Some points, each followed by its number:
(-0.73, -0.63, -0.51, -0.34, 0.51, 0.51, 0.64, 0.26, -0.87) 0
(0.87, 1.84, 0.82, 1.79, 0.57, 0.64, -1.56, -0.38, 1.81) 1
(0.03, -1.13, 0.36, -0.40, -1.66, 0.07, -0.83, 0.23, -2.08) 2
(-1.33, -0.25, 0.28, -0.25, 1.29, -0.55, -0.56, 0.28, 2.52) 3
(1.18, 1.01, -0.47, -1.89, 2.94, -0.14, 0.65, -0.45, 1.74) 4
(2.13, 0.68, -1.22, -1.53, 3.23, -0.04, 0.33, -1.41, 4.08) 5
(0.81, -0.46, 0.28, -0.17, 2.60, 1.39, 0.91, 0.02, 0.88) 6
(-1.41, 0.74, -1.08, 0.24, 0.44, -1.82, 2.07, -0.58, -1.74) 7
(0.14, -1.66, -0.68, -1.15, -2.23, 1.28, 0.07, -0.23, -2.38) 8
(-0.52, -0.49, -0.61, 0.67, 0.62, -0.39, -0.33, -0.25, 1.29) 9
(-1.07, -0.43, -0.20, -0.37, 1.14, 0.31, 0.83, 0.18, -0.99) 10
(-2.84, 1.20, 0.69, 1.94, -0.88, -2.13, 0.28, -0.11, -1.44) 11
(0.25, 1.50, 0.65, -0.64, -0.10, -0.43, 0.51, 0.53, -1.31) 12
(-1.74, -2.97, 0.83, 0.88, 1.66, 0.55, 1.27, -0.42, 0.10) 13
(-0.99, -1.13, -1.77, 0.47, -2.25, -0.03, -0.03, -0.27, -1.76) 14
(0.42, -1.26, 0.43, -0.33, -3.09, 0.26, -0.07, -1.01, -0.97) 15
(0.91, -1.90, 0.45, 0.16, -1.47, 1.26, 0.33, -0.73, -1.34) 16
(-1.34, -0.28, -0.25, -0.31, 1.11, 0.26, 0.89, 0.26, -1.18) 17
(0.41, 1.25, -1.16, -0.94, 0.47, -0.38, 1.34, 0.94, -0.40) 18
(-1.01, 0.78, 0.85, 1.76, 1.07, 0.69, -0.58, 1.17, -1.42) 19
(-0.05, 1.74, 0.29, 0.02, 0.73, -1.08, -1.74, -0.54, 2.75) 20
(0.27, 0.48, -0.28, -1.58, 0.88, -1.17, 0.13, 0.06, 3.53) 21
(0.47, -0.14, 1.53, 0.88, -1.85, 1.24, -0.70, 0.00, -1.51) 22
(-1.69, 0.90, -0.72, 0.79, -3.31, -1.11, -0.86, 0.86, -3.50) 23
(-0.64, -0.17, -0.70, 0.94, 1.50, 0.79, 0.04, -0.64, -0.52) 24
(0.15, -0.22, 1.58, 1.29, -1.72, 1.74, -1.05, -0.08, -1.42) 25
(-0.17, 2.39, -1.08, 0.14, 1.31, -1.10, -1.40, 0.47, 2.54) 26
(0.85, 1.07, 0.50, -0.85, -0.97, -1.02, -0.38, -0.46, 2.59) 27
(-2.12, -0.44, -1.05, -0.10, 1.42, -2.11, 2.74, -0.97, -1.38) 28
(-0.76, -0.51, -0.32, -0.33, 0.35, 0.59, 0.50, 0.35, -1.04) 29
(0.00, 0.17, 1.82, 2.01, 1.96, 1.12, -1.22, 1.01, -0.11) 30
(1.11, -0.40, 0.66, 0.33, -2.18, 0.79, -1.14, 0.60, -1.03) 31
(0.84, 1.09, 0.85, -0.01, -1.39, -0.76, -0.19, 0.45, -2.13) 32
(0.46, 0.34, -0.31, -1.95, 2.62, 0.00, 0.77, -0.89, 2.26) 33
(-0.14, -1.17, 0.92, 0.67, -1.49, 0.53, -1.07, 0.63, -1.30) 34
(-1.01, 3.23, 1.24, -0.27, 1.64, -1.08, -1.82, 1.05, 1.72) 35
(0.34, -1.64, 1.04, -0.68, 0.54, 0.29, 0.91, -0.57, -0.05) 36
(-0.28, 1.61, 0.10, -0.75, 1.09, -1.15, -0.61, -0.07, 3.52) 37
(-0.02, -1.80, 1.13, 0.24, -1.83, 1.02, -0.71, 0.65, -1.92) 38
(0.53, -0.56, 0.23, 0.47, -2.00, 0.14, -1.01, -0.07, -1.01) 39
(1.27, 0.19, 1.21, 0.46, -1.53, 1.08, -1.73, 1.03, -0.63) 40
(-0.01, -1.87, 1.22, 0.31, -1.85, 1.13, -0.70, 0.70, -1.88) 41
(0.18, 2.09, -1.22, -0.01, 1.09, -1.92, -1.41, 0.96, 2.52) 42
(0.62, -0.12, 0.49, -2.29, -0.17, -1.47, 0.41, 0.43, 3.44) 43
(-1.22, -0.55, 0.31, 1.19, 1.53, 0.56, -0.59, 0.70, -1.00) 44
(-0.19, 3.72, 0.46, 1.18, 0.40, -1.67, -1.22, 0.57, 1.35) 45
(-0.47, 0.72, -0.63, -0.26, -0.97, 0.02, -0.04, 0.21, 0.83) 46
(-0.79, 0.72, 0.72, 1.59, 1.16, 0.69, -0.44, 1.08, -1.13) 47
(-0.50, -0.41, -0.78, 0.61, -2.12, 0.64, -0.22, -0.33, -1.83) 48
(0.07, 0.13, -0.79, 0.14, 0.21, -0.58, 0.55, -0.38, 1.51) 49
(-0.68, -2.05, -0.68, -0.44, 0.82, 0.12, 1.07, -0.07, -0.93) 50
(-0.08, -0.25, -1.14, -0.26, 1.23, -0.60, 1.35, -1.11, 0.67) 51
(-0.47, 3.70, 1.22, -0.70, 0.79, -1.29, -1.09, 0.87, 2.39) 52
(-0.81, -2.14, -0.78, -0.51, 0.74, 0.08, 1.19, -0.11, -1.11) 53
(0.76, -0.65, -1.33, -1.10, 1.56, 0.22, 1.21, -1.08, 2.05) 54
(-0.90, -0.90, -1.28, 1.14, 1.31, -0.51, 0.57, -0.17, -0.20) 55
(1.35, -2.35, -0.15, -1.26, 1.75, 1.06, 2.21, -1.28, 0.91) 56
(-0.25, 1.55, 0.50, -0.48, 1.39, -0.87, -1.45, 0.42, 3.01) 57
(0.86, -2.80, 0.70, -0.01, -0.48, 0.92, 0.03, -0.19, -1.42) 58
(-0.08, -1.26, 0.01, 0.95, -1.89, 0.21, -1.02, -0.08, -1.45) 59
(0.04, -1.15, 0.47, -0.34, -1.37, 0.22, -0.71, 0.12, -2.02) 60
(-0.54, -1.46, 1.54, 1.47, 2.01, 1.57, 0.05, -0.58, -0.72) 61
(0.68, 1.34, 1.09, 0.27, -1.93, -0.84, -0.32, 0.60, -2.74) 62
(-0.74, -0.01, 0.39, -0.48, -0.37, -0.01, -0.26, 0.59, 1.13) 63
(0.18, 0.15, 0.10, 0.77, -2.40, 0.23, -0.77, -0.27, -0.95) 64
(-1.65, -0.24, -1.12, 0.69, 1.24, -0.77, 2.15, -1.16, -1.85) 65
(0.29, 1.77, 0.52, -0.41, -0.11, -0.39, 0.47, 0.58, -1.44) 66
(1.18, 0.06, -0.57, 0.02, 1.55, 0.68, 0.75, 0.22, 1.16) 67
(1.53, -1.79, -0.82, -2.08, 1.86, 0.93, 1.49, -0.27, 2.25) 68
(2.75, 1.52, -0.15, -1.19, 1.38, 0.36, 0.73, -0.08, 1.51) 69
(2.43, 0.17, -1.04, -1.81, 1.75, 0.69, 1.01, -1.26, 2.94) 70
(-0.32, -0.63, -0.50, 0.69, -2.60, -0.15, 0.01, 0.13, -1.93) 71
(-2.52, 2.38, 0.90, 0.89, -1.49, -1.50, -0.50, 1.70, -1.60) 72
(1.84, -0.10, -0.40, -1.95, 0.43, -0.04, 0.22, -0.49, 0.94) 73
(-0.20, 1.90, 0.49, -0.42, 1.48, -0.91, -1.53, 0.37, 3.33) 74
(-0.90, -2.33, 0.80, 0.38, -1.64, 0.29, -0.32, 0.29, -1.45) 75
(-0.87, 0.77, 0.70, 1.80, 1.15, 0.61, -0.58, 1.13, -1.29) 76
(0.92, -1.46, -0.23, -0.56, 1.24, 0.29, 0.38, -0.48, 0.94) 77
(0.52, 0.99, 0.83, 0.27, 0.12, 0.32, -0.99, 0.16, -0.23) 78
(-2.31, -1.13, 0.18, 1.03, -2.00, -0.07, -0.42, 0.99, -2.63) 79
(2.31, -1.38, -1.01, -1.91, 1.16, 0.87, 2.04, -1.90, 1.44) 80
(-0.31, 1.92, 0.40, -0.57, 1.72, -1.12, -1.61, 0.51, 3.58) 81
(-0.65, 1.81, 0.59, -1.38, 0.50, -1.77, 0.23, 0.37, 2.32) 82
(-0.87, -2.61, -1.38, -1.32, 1.86, 0.27, 1.99, -0.26, 0.20) 83
(0.11, -1.73, 0.80, 0.25, -1.32, 1.57, -0.44, -0.22, -1.84) 84
(0.17, 1.36, 0.39, -0.54, 3.44, -0.18, 0.30, -0.14, 1.54) 85
Which point above is nearest to each new point by angle? Its number follows each.
(-0.30, 0.62, -0.48, 0.92, -0.92, 0.30, -1.13, 1.45, -1.78) -> 23
(-1.85, -0.27, -1.25, 0.68, 1.66, -0.89, 2.48, -1.25, -1.94) -> 65
(-0.78, -0.97, -1.16, 0.94, 1.16, -0.45, 0.60, -0.28, -0.13) -> 55
(-0.50, 0.71, -0.70, -0.07, -1.15, 0.21, -0.16, 0.27, 0.70) -> 46
(-1.17, 0.64, -1.16, 0.26, 0.30, -1.59, 2.04, -0.61, -2.01) -> 7
(-0.36, -0.65, -0.54, 0.44, 0.81, -0.27, -0.11, -0.35, 1.21) -> 9
(1.06, 0.19, 1.07, 0.44, -1.35, 1.12, -1.70, 1.26, -0.65) -> 40
(0.14, 0.61, -0.34, -1.70, 1.00, -1.36, 0.12, 0.21, 3.90) -> 21
(0.21, 0.23, 0.16, 0.11, 0.48, -0.15, 0.70, -1.41, 0.55) -> 51
(-1.51, 0.64, -0.71, 0.57, -2.95, -0.99, -0.83, 0.70, -3.23) -> 23
(0.07, 0.14, 0.00, 0.76, -2.45, 0.08, -0.72, -0.27, -1.15) -> 64
(0.16, -1.32, -0.40, -0.96, -2.07, 1.06, 0.03, -0.11, -2.03) -> 8
(-1.01, -1.28, -1.75, 0.29, -1.85, -0.01, 0.18, -0.27, -1.58) -> 14
(-0.39, -1.50, 0.20, 1.11, -2.28, 0.09, -1.17, -0.10, -1.62) -> 59
(0.93, 1.09, 0.65, -1.08, -0.97, -1.24, -1.02, 0.67, 0.79) -> 27
(1.15, 0.98, 0.64, 0.80, 0.65, 1.31, -0.81, -0.16, 1.04) -> 1
(0.31, -0.56, 0.21, 0.59, 2.89, 0.87, 1.21, -0.10, 0.36) -> 6
(1.25, 0.34, 1.32, 0.59, -1.69, 1.17, -2.03, 1.31, -0.74) -> 40
(-0.32, 1.37, 0.29, -0.34, 0.83, -0.04, -1.27, 0.19, 0.25) -> 35
(0.92, -1.52, -0.12, -0.49, 1.21, 0.28, 0.28, -0.41, 0.82) -> 77
(-1.80, 1.24, -0.89, 0.66, 0.82, -1.93, 1.96, -0.18, -1.87) -> 7
(1.14, 1.07, -2.15, 0.47, 1.63, 0.75, 0.30, 0.52, 0.78) -> 67
(0.61, 0.90, 0.02, -1.08, 1.20, -0.53, 0.99, 0.45, -0.52) -> 18
(0.33, -1.79, -0.69, -0.68, -1.94, 0.77, 0.36, -0.02, -2.26) -> 8
(-2.35, -0.61, -1.02, -0.31, 1.49, -2.26, 3.05, -1.09, -1.52) -> 28
(0.34, -1.77, 1.30, -0.65, 0.36, 0.46, 0.75, -0.52, -0.16) -> 36
(-1.01, -0.14, 0.43, 1.10, 1.41, 0.44, -0.54, 0.70, -0.99) -> 44
(-1.01, -2.61, -1.52, -1.21, 1.85, 0.21, 2.06, -0.32, 0.08) -> 83
(1.32, -0.77, 0.54, 0.08, -1.97, 1.12, -0.99, 0.52, -0.70) -> 31
(-2.34, 2.29, 0.72, 0.74, -1.24, -1.40, -0.30, 1.59, -1.53) -> 72
(1.74, 1.16, 1.83, 1.45, -1.65, 1.90, -1.74, 1.16, -0.29) -> 40
(1.04, 1.37, 0.38, -1.17, -0.95, -1.22, -0.35, -0.57, 3.09) -> 27
(-1.03, -0.34, 0.28, -0.30, 1.35, -0.29, -0.38, 0.22, 2.38) -> 3
(1.39, -0.52, 0.62, 0.24, -2.39, 1.05, -1.26, 0.66, -0.85) -> 31
(0.11, 1.15, 0.30, -0.41, 3.16, -0.20, 0.25, -0.16, 1.50) -> 85
(-0.66, -1.17, -1.23, -0.81, 1.81, 0.52, 1.31, 0.65, 0.30) -> 83
(-0.10, -0.33, -0.47, -0.06, 0.64, -0.61, 0.49, -0.15, 1.31) -> 49
(-0.33, 3.59, 0.42, 1.04, 0.46, -1.63, -1.17, 0.56, 1.38) -> 45
(0.60, -0.85, 0.38, 0.15, 2.45, 1.43, 0.67, -0.21, 0.58) -> 6
(0.27, -1.71, -0.47, -0.96, -1.70, 0.64, 0.47, -0.08, -1.94) -> 8
(0.09, -1.52, 0.81, 0.19, -1.29, 1.52, -0.38, -0.13, -1.92) -> 84
(1.17, -0.59, 0.57, 0.05, -2.23, 0.79, -1.13, 0.60, -0.64) -> 31
(1.95, -1.00, -0.87, -1.73, 1.20, 0.69, 1.72, -1.64, 1.43) -> 80
(1.37, 0.16, -0.46, 0.01, 1.81, 0.76, 0.73, 0.11, 1.39) -> 67
(-0.53, -1.80, -2.06, -0.45, 1.65, -0.22, 1.81, -0.45, 0.41) -> 83
(-0.66, -0.41, -0.66, 0.69, -2.44, 0.77, -0.31, -0.28, -2.29) -> 48
(-0.56, -0.09, 1.44, 2.14, 1.66, 0.23, -1.03, 1.10, 0.45) -> 30
(-0.56, 1.75, 0.46, -1.03, 0.61, -1.58, 0.13, 0.40, 2.08) -> 82
(0.63, -3.29, 0.79, 0.13, -0.70, 0.99, -0.06, -0.19, -1.75) -> 58
(1.50, -1.45, -0.85, -1.78, 1.88, 0.89, 1.33, -0.16, 2.05) -> 68
